(in the rows, 128 means zero)
Named turns come first, each shown by rows before and after it. Which turns, in which order, take the first row of each pair that follows to the second? Write the first one first, as in the answered first pair.
q_235:
[168 144 119 102 153 166 130  88 108 138  99 107 142 121 146  96] => [163 150 111 102 158 162 130  83 127 149 101 107 137 117 148 106]
[137 116 157 143 100 194 128 145  97  90 147 132 103 115 112 112] => [134 112 160 152 124 196 132 133 138  90 164 101 106 132 125 117]
[136 144 146  80 147 156 131 117 114 100 105 144  90 109 149  95] => [138 142 154  82 157 159 135 111 126  99 117 128  98 126 151  95]
[ 80 136 120 133  88 123  83 128 168 150 144 149 138 106 155 182] => [ 95 124 131 127  65 120  86 146 110 140 128 179 130  97 135 165]
q_16:
[118 149 170 128 163 176 122 102 165 108 170  71 140 148 158 129] => [145 151 133 106 172 181 130  76 162 130 123  91 130 116 169 134]
[122 102 148 125 152 121 147 149 139 135 133 109  87 149 137  89] => [135 116 126 103 154 128 139 135 130 147 103 131  87 122 149  94]
[112 125 145 109 118 100 129 155 104 107 116 172  78 104 121 116] => [104 110 151 136 142  82 147 164 133 109 146 138  74 139 113 115]
[156 118 123  97 127 121 137 139 107 127 109 151  98 115 127 120] => [140 113 145 106 118 119 127 155 105 106 138 143 102 134 117 117]
q_298:
[105 137 124 124  79 217  57  80 120 130  96 129 209 146 129 151] => [111  94 162 141  86 204  81 109  87 105 138 104 206 186 104 116]
[120 141 117 164 132 145 111 108 183 145 152  81 182 155 143 154] => [129 158 108 155 117 162  95 100 165 151 129  98 191 136 141 164]
[122 132 142 117 145 147 120 124 152 118 133 127 109 137 133 129] => [128 140 140 116 136 153 112 119 142 119 122 135 115 127 139 132]
[ 80 131 154 138 127 134 132 178 174 118 182 105 111 149 118 120] => [ 72 155 129 132 125 141 113 156 204 129 155 124 109 117 139 138]

(2 to 3 turns a pair)
[101 141 112 114 131  78 120 134 187 147 107 158  94  85 123 153] => [106 132 164 102  94  93 112 165 101 103 123 175  96  95 100 123] => q_16 q_235
[146 111 112  87 160 124 171 132 129 136 108 132  70 112 162 110] => [126 103 152 103 144 118 164 160 123 107 154 118  59 142 147 104] => q_16 q_298 q_16
[139 163 128  97 140 174 108  86 143 117 118 117 132 113 159 129] => [160 129 130 122 164 159 137  94 145 125 140  81 147 143 143 117] => q_298 q_16 q_16
[160 125 163  90 109 163 123 121  65  97  94 136 162 131 119  86] => [168 104 129  92 190 121 174 105 155 137  99 105 119 138 145  91] => q_298 q_16 q_298
[135 114 140 117 159 122 157 124 144 117 147 119 107 138 137 114] => [139 142 121 102 139 142 128 107 131 128 107 149 126  95 146 133] => q_298 q_298
[174  90  87 119 148 111 196 114  86 142 103 122 125 112 122  86] => [164  74 101 134 153  95 204 123 104 137 135  98 127 139 117  83] => q_16 q_16 q_16
[125 135 149 113 111 170 101 127  93  92 116 139  93 138 119  96] => [138 105 134 130 166 140 149 116 145 118 130 101  78 158 128  98] => q_298 q_16
[158 128 137 124 133 172 119  96 111 119 118 115 159 128 137 116] => [118 147 141 137 107 171  90 108 126 112 136 122 159 127 132 134] => q_235 q_235 q_16
[146 108  80 108 147  66 152 125 174 157 126 165 117 116 164 140] => [116  96 131 105 105  63 135 176 107 111 160 184 106 133 134 121] => q_235 q_16 q_298
[149 110 172 130 107 168 113 130  61  90 142 115 160 152 113  99] => [184 109 104 126 168 156 153  78 130 156  96  98 152 126 146 115] => q_16 q_16 q_235
[125  76 143 159 122  81 145 173 111 122 175  88 140 199  78  92] => [139 145  54  98 142  94 125 105 172 175  52 166 107  80 141 141] => q_298 q_16
[130 138  88 123 160 121 128  83 188 146 105 104 145 135 154 147] => [131 139 144 106  91 158  92 125  65  89 111 143 159 131 114 118] => q_16 q_298
[153 113 143 175  98 140 151 121  83 132 166 109 130 166 141  88] => [170 104 139 163 116 140 172 116  82 135 152 115 113 156 149  80] => q_16 q_16 q_298
[121 133 149  80 135 166 125 106  93  93 149 140 136 134 178 122] => [112 117 151  91 154 151 143 116 126  97 165 117 122 144 184 124] => q_298 q_298
[173 119 103 116 130 155 125 113 101 135 103 126 148 117 135 100] => [156  92 132 130 149 134 148 134 117 119 144  97 123 142 128  89] => q_298 q_16 q_298
[149  65 121 131 122  81 205 160 107 132 123 123  63  85  89 103] => [134  78 144 129  94  92 182 176  79 108 136 133  62  86  76 100] => q_16 q_16
[158 106 150 135 151 139 161 122 100 126 157 100 144 147 113 114] => [144 141 116 129 170 140 146  93 161 151 123 121 129 109 143 150] => q_298 q_298
[ 84 155 143 119  68 132  76 161  87 101 151 164 133 122 106 149] => [105 171  77 123 119 118  98 113 173 163 106 159 130  95 140 184] => q_16 q_298 q_16
[ 71 147 117 144 125  86 120 153 198 136 138 137  87 132 139 144] => [ 72 166 120 129 106 103 100 144 164 125 112 166  88 105 141 148] => q_16 q_16
[ 72 140 138 126 131 104 123 161 181 104 156 137  78 126 136 141] => [ 97 156  99 116 118 112 117 138 169 132 100 171  88  87 143 150] => q_235 q_16 q_298
[168 118 126 131 171 142 135 109 165 127 158  86 135 156 155 130] => [156 162  84 115 136 141 102 104 163 145 100 146 135 105 161 161] => q_298 q_235
[122 119 123 159 169 120 126 130 200 158 158  95 127 150 140 161] => [173  95 155 138 121 150 128 149  55 126 138 134 142 143 101 103] => q_16 q_298 q_298
[135 145 143 147 115 139 119 166 140 120 150 107 138 131 135 111] => [166 144 132 131 115 149 124 154 103 131 128 127 143 115 135 106] => q_16 q_16 q_298
[115 146 154 129 110 169  92 104 136 109 134  76 168 154 121 129] => [133 147 125 117 117 177  92  87 138 127 104  91 167 133 127 131] => q_16 q_298 q_16
[100 114 132 129 131  93 137 172 133 112 155 139  93 125 122 122] => [106 112 121 121 137  90 147 162 135 129 141 147  81 118 126 125] => q_298 q_235 q_16
[142 125 103 122 165 104 153 111 164 146 113 120 100 136 148 129] => [149 137  88 112 123 117 133 120 112 142  78 162 107 103 132 129] => q_235 q_298
[ 79 171 132 127 107 122 104 157 155 113 125 151  84 115 157 163] => [ 95 146 165 128  85 131  99 175  90  90 139 154 103 142 128 138] => q_298 q_298
[109 141 101 167 138 110 147  86 172 143 133 117 155 138 120 153] => [103 162 116 159  89 138 109  97 125 126 123 144 165 122 106 152] => q_298 q_16
[199  96 118 126 138  97 182 130  89 155 136  99 169 161  80  95] => [172 119 147 113  91 120 145 150  42 119 132 131 170 143  70  98] => q_16 q_16
[109 109 102 144  99  45 157 164 181 152 112 139  89 118  98 138] => [166  80 111 126 115  58 186 157 123 151  94 139  89 112  94  98] => q_235 q_235 q_16
[139 134 173 141 125 180 102 122 100 111 159  96 179 157 125 124] => [165 131 115 128 180 166 139  81 154 160 112  97 153 124 154 130] => q_298 q_16
[139 121 121  98 193 126 146 123 162 145 117 137  80 122 166 134] => [149 135 117  85 148 140 124 132 107 139  85 183  96  96 145 136] => q_235 q_298
[ 92 127 177 138 116 132 127 160 118  90 176 117 106 152 120 118] => [101 146 173 108  97 153 112 158  94  83 148 149 103 123 120 117] => q_16 q_16 q_16
[140 126 100 141 132 115 148 113 142 180  95 125 122 129 130 125] => [118 112 152 144 101 107 142 161  97 142 135 135 115 151 108 104] => q_235 q_16 q_298
[101 159 152 151 124 152 101 126 161 118 163  93 156 146 130 139] => [144 168 111 131 111 168 102 104 115 153  98 130 167 101 128 138] => q_16 q_298 q_235
[106 141  76 140 116 124 131 118 160 131  78 137 131 132 101 166] => [112  95 112 145 124 100 164 153 130 106 110 117 116 164  85 133] => q_235 q_298 q_298
[115 129 175  89 165 115 165 131 135  70 155 122  59 111 155 104] => [129 138 162  75 159 125 161 120 122  79 130 137  61  91 162 108] => q_16 q_16
[130 158 100 108  83 159  98 109 121 114 116 155 154  90 141 145] => [147 118 147 126 109 162 121 122 106  89 171  99 173 147 124 115] => q_298 q_235
[128 110 124 127 139  74 156 169 141 158 102 164 114 118 193  98] => [146 121 126 121 116  95 141 168 104 147  88 183 136 104 177  93] => q_298 q_298
[116 153  84 136 115 167  98 107 145 140 105 145 147 119 135 140] => [ 96 148 117 149  91 161  88 139 122 117 132 142 144 138 118 131] => q_16 q_235
[101 146 169 112 158 135 128 119 151 110 139 110 102 130 152 109] => [ 98 150 173 122 142 139 118 123 144 104 150  98 129 147 144 113] => q_298 q_298 q_16
[100 145 167 120 167 150 132 109 194 116 152  97  94 139 163 137] => [103 157 157 123 153 158 118 105 197 125 150  95 116 138 164 151] => q_298 q_16 q_16
[105 173  83 131 125 127  98 107 176 168  89 132 144  84 140 177] => [ 93 124 173 135  79 123 104 177  81  91 166 123 133 140  85 125] => q_16 q_235 q_298
[104 155 129 130 148 140 113 106 209 124 139 109 115 128 160 156] => [123 114 161 127  80 132 115 165  75  94 138 148 130 140  94 115] => q_235 q_298 q_298
[108 153 100 110 141 133 117 110 165 133 108 136 110 100 155 152] => [138 120 145 115 103 149 121 141  70 102 132 133 140 131 110 112] => q_298 q_298
[144 128 125 117 120 144 122 114 110 122 106 136 133 118 125 121] => [122 126 143 132 124 143 116 119 139 114 143 109 137 145 129 124] => q_16 q_235
[111  83 178 120 127 130 121 145 110  88 166 151 110 140 135 108] => [114 122 138  96 129 145 102 117 128 114 110 188 107  87 157 134] => q_16 q_298 q_16
[116 131 176 122 172 166 118  96 191  96 171  85 123 138 159 106] => [131 156 113  97 155 161 112  74 185 135  90 149 109  74 167 129] => q_16 q_235
[ 94 154 111 129 106 106 113 163 149 135 115 170 112 128 123 142] => [127 127  78 140 136  93 146 147 164 165 106 153 119 136 126 135] => q_298 q_16 q_16
[134 115 126 147 145 115 167 117 154 162 103 119  92 118 128 111] => [151 109 138 143 111 138 156 131  89 144  99 129 113 118 109  96] => q_298 q_298 q_298
[171 156  66 146 126 126 130 134 118 145  95 144 141 116  97 133] => [137 139 120 163 110 117 127 174 104 106 158 122 129 163  74 121] => q_16 q_298
[129 122 179 149 128 160 109 130 124 105 169  92 161 172 132 136] => [121 137 182 132 105 172  93 125 100 100 145 122 158 149 133 136] => q_16 q_16 q_16
[103 173 151 102 136 143  95 100 165 107 113 125 119 132 183 140] => [114 132 192 117 128 134 112 130 121  87 150 102 128 182 153 108] => q_298 q_298 q_298
[157 132  98 125 108 189 113 109  77 132 104 145 163 101 113 124] => [150 100 121 149 153 175 140 115 127 126 171  74 163 158 116 111] => q_298 q_235
[ 97 143 129 183 113 130 118 144 153 131 165  99 174 172  99 154] => [114 162  92 168 114 142 112 113 170 160 123 116 171 135 122 174] => q_298 q_298 q_16
[124 157 124  94 163 145 120  95 158 126 112 137  89 104 179 133] => [154 146 151  91 137 176 112 101  90 108 114 137 120 112 157 107] => q_298 q_235
[ 84 136 190  99  86 126  99 163  75  90 113 154  87 118 143 123] => [ 76 137 133 125 156  91 131 121 205 147 113 110  85 128 177 161] => q_16 q_298
